In the rows, 128 means zero.
Each row of R is roughly a mix of the hidden directions of one of several groups.
R:
[[118 155 169 162 115 131 142 200 103 134]
 [152 157 131 116 123 138 158  63  78 104]
 [146  88 176 167 174 121 141 169 118 131]
 [ 96  67 101 107 160 111 152 116 104 165]
 [101 165  54 151  98 106 127 122 141 111]
 [ 91 127  74 137 147  67 114 102 105 120]
 [129  86  84  93 175  97 117  88 133 118]
 [135  76 145 124 107  93  82  94 105 166]
 [121  80 192  93 124 152 139 126 104 157]
 [134  78 146 102 124 144  77  82 164 137]
 [124 116 183 138  83  99 117 120 142 186]
 [ 85 172  69 123 143 157 155 109 112 114]
 [ 58  97  98 130 121  95 104 159 147 139]
 [118 153  79 113  91 191  99 130 108 135]
 [101 184 132 156  89 139 154 138  75 125]
 [112  76 143 107 146  70 150 152  88 130]
 [126  64 135 110  74 116  96 142 113 158]
 [134 185 112 126 110 191 147 165 120 144]
 [147 111 150  72 128 118 124  85  67 122]
 [138 136 157 105  96 116 117 120 131 211]
 [ 88 103 107 117 165  75 103 100  89 120]
 [152  68 155 106 138  86 124  86 100 115]
 [110 111 100 100 100 143  95 103  58 136]
 [119 174 139 144 124 122 132 172 191  91]
 [119 160 147 164 117 167 134 105 163 189]
 [ 85 104 192 148 139 137 122  95 118 168]
 [144 140  69  59 144 135 131 150 126 106]
 [120 160 142 104 144 169 129 134 153  54]
 [105  99 185 122  82  84  95 127 137 130]
 [116 134  65 117  86 161 117 172 153 134]
 [153 160 128 170  66 135 115 136 176 125]
 [155 151 145 104 155 123 136  77  62 127]
 [164  90 194 117 126 136 119 120  79 129]
 [144  95 170  87 115 160 108 187 120 131]
 [154 165 118 136 139 137 126 187 190 118]
 [155 102 140 100 173 101  79 158  91 116]
 [126 145 186 145  88 159  79 111 153 132]
 [ 99  79 157 139  67  99 147 122 147 145]
 [157  73 146 102 171  82 112 133 135 103]
 [170 180 100 100 163 146  97 148 126  96]
 [ 90 126 119  89  67 129 134 114 170 160]
 [ 91 131 130 105 165 193 136 127 157  90]
 [168 157 117 167 178 145 102 119 175 135]
 [110 160 114 188 142  92 138 126 183 117]
 [ 76 102 119 139 141 160 106 128 184 166]
 [112 149  80 119 154 121 142 153 179  76]
 [134 187 145 155 160 139 153 165 163  96]
 [123 109 123 106 115  89  52  96 108 117]
 [163  83 160 108 196 141 130 142 119 142]
 [136 144  70 119 168 123 151 114 145  69]
 [105 151  89 130  99 148  66 113 155 162]
 [ 83 144  57 116 151 147 101 114 144 146]
 [108 110 153 131  70 140 129 101 130 194]
 [160  89  94 108  87 101 158 175 128 144]
 [117 147 101 115 199 145 133 139 139  75]
 [135  86 192 126 128 128 110 110  70 133]
 [194 174 109 146 163 126 111 133 132  92]
 [120 182 116 122 146 121  98  95 143  64]
 [144 150 147 164 112 104 186 167  89 140]
 [170 160 103 127 162 144  97 132  70 103]
 [106 190 131 125 109 179 137 124 129  78]
 [161  88 146 125  97 117 149 154 150  63]
 [ 69  73 156 148 141 120 167 108 134 132]
 [111 142  76 106 184 129 163 125 127  86]
 [154 178  84 121  83 173 119 108 120 115]
 [129 171 136  84 137 147 202 123 137 136]
 [178 161 112 147 152  97 123 136  79 169]
 [ 92  98 186 165 102 132 142 112 169 138]
 [143 106  93  69 137 157 184 139 144 137]
 [ 98 140  91 131 143 177 162  70 142 120]
 [127 168  82 131 126  92  92 138 111  71]
 [109 108  98 126 181 190 143  98 105 127]
 [115 165 127 155  93  62 136  95 103 112]
 [206 138 111 114 160 163 111 116 110 145]
 [207 151 171 121 133 142 105 126 105 126]
 [168 132  96 147 125 169 134 180  81 141]
 [146 145  72 120 143 137 135  63  90 133]
 [104 105 157 132 146 111 208 131 127  98]
 [132  98 188 146 122  87 148 169 145 159]
 [139 108 197 129 102  75 102 135 125 147]
 [131 159  84 121 120 167  85 126 113  71]
 [132 128 125 112 187 157 164 111 119  68]
 [105  86 126 146  98 143 123 120 120 205]
 [152 128 112 113 116 117  79 133  67  79]
 [110  67 106 123 113 175  83 154 118 120]
 [ 98  87 149  82  85 158  88 143 134 119]
 [127 103 143  92 131  68 151  69 126 137]
 [135 172 131 131  99 180 103 108 148 181]
 [131 176 124 116 113 179 115 120 178  84]
 [121 189 161 143 157 179 133 109 101 144]
 [150  91 140 152 145  47 125 126 140 110]
 [ 96 139 148 113 105 127 103  89  68  85]
 [108 112 187 117 100 132  81 108  89 101]
 [128 116 122 132  75 117  88  72 109 168]
 [142 122 154 100  90  81 160 106 114 182]
 [133 143 132 199 137 147  82 129  97 161]
 [115 171  86 159  74 125 143 147 166 118]
 [134 188 133  79  76 109 126 101 126 128]
 [125  95 135  94 134 146 112 134 112  46]
 [108  91 144 152 149 197 101 155 106 140]
 [ 63 121 105 149 105  71 155 132 137 121]
 [164  73 128 133 127  80 147 101 115 173]
 [112 154 107 107 181 140 133 165 148  70]
 [ 95 109 142 157 120 118 151 140  64 178]
 [161 115 183 161 102 108 165 160 107 153]
 [107 104  97 187 141 157 140 157 159 166]
 [118 160  79 161 158  78 130  96 128  99]
 [ 76 131  98 163 106 126 133 140 189 152]
 [132 137  90 106 130 168 150  63 164 112]
 [169 102 189  96 135 171 138 130 106 146]
 [ 75 103 155 138 162  89 106 161 153 102]
 [ 96 134 172 155 126 119 122 162 197 120]
 [120 151 165  97 177 165 128 109 111  77]
 [ 88 132 124 161 138  51 144 133 135 101]
 [166 173 106 134  93 155 163  97 170 120]
 [109  83 164 124 158 133 181 119  80 121]
 [160 139 116  82  95 115  96 129  84 176]
 [144  49 134 113 141  98 105 128 101 100]
 [138  74 112 107 111  88 164 106 113 175]
 [ 80  92 130  82 169  99 140 120 101 154]
 [119 195  82 139 173 143 114 132 151 134]
 [100 126  85 172  78 120 154 129 171 113]
 [140 141 147 121  94  48 145 111 153 148]
 [122  61 189 115 138 107 157 128 116 120]
 [122 142 123 163  87 119  95 157 125 196]
 [150 173 153 169 127 137 108 113 123 194]
 [132 144 108 107  89  68 153  85 142 160]
 [174 157 123 136 152 106 131  94  60 130]]

Each list below has one row that fits no group; the rest each fit one group, if only roughly. Name that row.
  J721: [164 113 136 116 142 160 181 160 172  94]
  J88: [145 120  76  73  93 150 116 139 120  87]
  J782: [ 75 142 109 183 141 168 137 108 163 126]
  J862: [ 57 124 116 107 170 163 112 106 137 105]
  J630: [151 106 143 118 117 111 194 152 166 170]
  J938: [135 126 125 143 173 176 190 116 162 131]
  J403: [ 77  62 154 103 101 129 123 154 129 112]
  J307: [129  66 170 147 114 127 177 130 148  97]
  J561: [180 116  81 145 133 101 135 122  69 143]
  J629: [178 163 155 135 118 114  70 146  93 118]
  J690: [114  99 135 167  98 131 174 120 190 109]
  J966: [130 108 161  93  77 156 178 134 106 156]
 -> J403
  J58: [ 88 115 167 113 163 136  82 105  82 114]
  J251: [130 121 186 145  76 139 164 168 115 111]
  J335: [137 132 112 119  88 175  92 153 165 176]
  J330: [163 143 153 130 151 102 196 140  98 159]
  J861: [117 156 153 140  94 208 142 122 149 134]
  J293: [ 90 107 122 157 143 178  83  96 125 163]
  J234: [152 140 124 129  73 145  99  99 188 152]
  J187: [168 193 130  94  88 138 138 133  94 128]
  J972: [128  80 133  68 154 118 155 157 132  88]
  J816: [165  82 163 119 137  89  82 152 154 133]
  J883: [157 202  96 143 132 125 163 106 120 152]
  J903: [167 137 176 129 141  70 173 128 110 142]
  J710: [141  90 131 125 203 120 134 171 150 113]
  J351: [ 78  97 131 115  85 100 124 186 116 136]
  J860: [130  56  81 102 127 154 136 130  98 139]
 -> J251
  J185: [138 116 154 113 143  82 134 144  74  72]
  J641: [101 131 145 161  78 170 132 104 181 138]
  J86: [122  67 161  83 107 126  97 110 131 163]
  J288: [150 116 110  86 108 207 145 136 119 136]
  J392: [142 168 113 155  91  76 125 177 106 143]
  J898: [114 182 130 162  71 125 109 152  98 150]
  J753: [ 58  94 120 115 102 146 124  84 119 153]
  J942: [153 203 167 133 121  90 123 126 126 107]
  J79: [143 134 107  99 106 129 162 135 149 207]
  J223: [143 115  76 134 173 131 102 101 113  72]
  J719: [100 149 121 118 127 207 144 105 165 114]
  J349: [181 101 137 139  98  81 103 102 144 167]
  J298: [ 98 119 146 100 175 114 168  79 159 108]
  J89: [147 182  96 137 128  99 178 144 108  89]
  J670: [104 145 183 156 166 108  94 121 172 111]
 -> J86
  J936: [128 131 134 162 188 152  81 100  99 101]
  J35: [188 114 155 115 116 131 171 130  87 167]
  J751: [153 108 155 134 162  79 143 191 125 111]
  J547: [156 106 122 130 164 137 148 120  51 157]
  J601: [141 150 128 100  78  96 174 157 173 135]
  J680: [179 140 103 171 166 118 158 136  84 142]
  J208: [162 200 160 113 107 110 154 139 104 120]
  J199: [132 140  81 154 126 150 176 107 162 178]
  J722: [135 127 115  94 151 174 124  89 178  85]
  J186: [ 98 120 190  96 149 129 146  75 121 148]
  J617: [141 162 204 141  97 141 113 121  94 131]
  J179: [171 137 133 188  95 102 152 134 110 168]
  J997: [169 182 129 149 140  90 133 120 102  78]
 -> J617
  J139: [128 137  60 132 178 136 109  83 139 122]
  J964: [128 123 176 142 150 170 158 153 188 122]
  J562: [110 155 109 111  90 137  71  74 141 110]
  J146: [116  44  89 141 138 136 126 127 121 156]
  J686: [120 183 120 169 149 179  97 118 131  97]
  J422: [172 105 140 179  94 139 127 113 169 167]
  J709: [182 151 107  95 188 130 141 154 111 116]
  J430: [134 148  88  78 116 105 163  74 110 145]
  J432: [ 85 102 143 127 168  86 137  75  97 127]
  J625: [135  97  75  85 153 176 157 132 107 121]
  J775: [119 136 178 177 183 157 131 103 116 139]
  J801: [143  61 147 100 142 127 134  67 135 125]
  J178: [ 79 125 124 138 169  98 121  61 121 116]
  J649: [157 148 151  99  98 139 136 133  62 169]
 -> J422
  J694: [113  96  66 148 111 168 134 154 140 169]
  J217: [109  96 127 151 119 158 197 124 175 124]
  J30: [110 149 143 167 165 199 126 102 138 117]
  J299: [163 112  88 140 150 173 124 130  67 147]
  J592: [ 52 107 124 113 127  93  91 121 109 109]
  J550: [101 123 174 177 110 150  86 132 125 172]
  J692: [163 146 145 144  68  81  84 127 126 136]
  J957: [135 123 165 143  99 127 179  76 114 171]
  J912: [158 111 163 104 118 121 106 190 174 145]
  J814: [143 103  95 110 152 119 180  63 120 122]
 -> J912
  J750: [179  86 142 123  88  87 162 146 106 133]
  J595: [148 125 140 193 127  84 102 116 105 171]
  J821: [140 144 117 110 151 171 123 142 205 105]
  J312: [158 102 149 106 123  82  63 129 151 108]
  J920: [119 108 154 167 106 142  99 193 165 139]
  J277: [137 157 145 142  81 182 151 181 132 129]
  J310: [146  89 176  66 103 139 129 127 126 163]
  J471: [ 77 119 123 119 165 170 158  95 166 151]
  J31: [144  97 119  90  93 181 130 169 144 164]
  J768: [ 75  93 141 141 161 127 105  96  89  91]
  J305: [157 155 108 162 108 114 103 111  59 149]
  J169: [114 119 107 114 126 154  68 133 188 160]
  J810: [ 77 138 155 121 133 161 113 111 197 122]
  J102: [135  88 179  94 141 141  72 152 109 138]
  J131: [163 115 115 118 104  68 129 180  92 137]
 -> J277
  J539: [114 123 183 131 117 164 157 179 149 164]
  J340: [153 162 123 155  69 117 132 173  90 139]
  J576: [103 107 173 132 119 104 154 192 147  97]
  J60: [127 143 120  95 111  87  93 114  83 183]
  J450: [ 98  92 109  86 148 165 113 179 151 109]
  J760: [162 111 176 105 152 157 164  95  86 122]
  J487: [113 116 143 147 147  97  82  61  97 131]
  J512: [167 168 133 129  77  93 100 147 143 167]
  J258: [113 100 143  96 187 149 113 148 161  83]
  J982: [184 107 126 143 162 116 165 132  74 150]
  J45: [179  93 169 143 108  90 166 118 110 145]
 -> J340
  J316: [185 117 123 132 127  64 172 141 114 117]
  J397: [184 160 111 126 140 169 145 146 144  77]
  J779: [163 168 167 156 162 142 176 140 156 117]
  J364: [110 119  54 115 104  88 112 159 110 113]
  J130: [137 158  80 144  89 110 101 183 150 114]
  J368: [106 109  99 151 162 126 107  54 108 142]
  J268: [153 131 154 172 114 121 105 204 124 126]
  J87: [125 130 118 146  79 113 132 192 172 157]
  J174: [122 160  57 120 119 123 113 112 156  79]
  J518: [114  65 151 115 112 155 173 101 103 153]
  J350: [ 87 149 110 160 118 164 116 123 183  86]
  J908: [176 120 109  86 148 157 125 147  82  87]
  J640: [127 160 145 120  81 123 151 187 174 139]
  J560: [152 109 199 184 110 143 138 131 138 131]
 -> J779
  J596: [111 124  81  74 159 127 109 131  87  91]
  J941: [128 112 118 105 166 155  86 173  94  84]
  J585: [ 83  59 117 124 124 109 170 112 105 128]
  J204: [100 183  91 123 145 148  98 170 155 102]
  J100: [116 120 131 142  76 107 131  93  66 162]
  J683: [186 140 129 140  64 112 117 125  94 153]
  J519: [170 131  89 114 118 180 129 177 144 159]
  J767: [117 161 137 103 132 129 120 135  94  46]
  J746: [ 99 150 106 164  96 108 119 144  77 178]
  J408: [143  82  95 182 128  89 118 165 149 120]
  J963: [127 101  82 143 143 122  95 159 159 187]
  J280: [109 175 104 110  94 130  74 103 140  88]
  J39: [119 152 144 117 122 209 141 110 166 114]
  J603: [102 107 124 149 147 138 115  93 166 199]
  J681: [136 162 130 155  67 145 170  87 122 149]
 -> J941
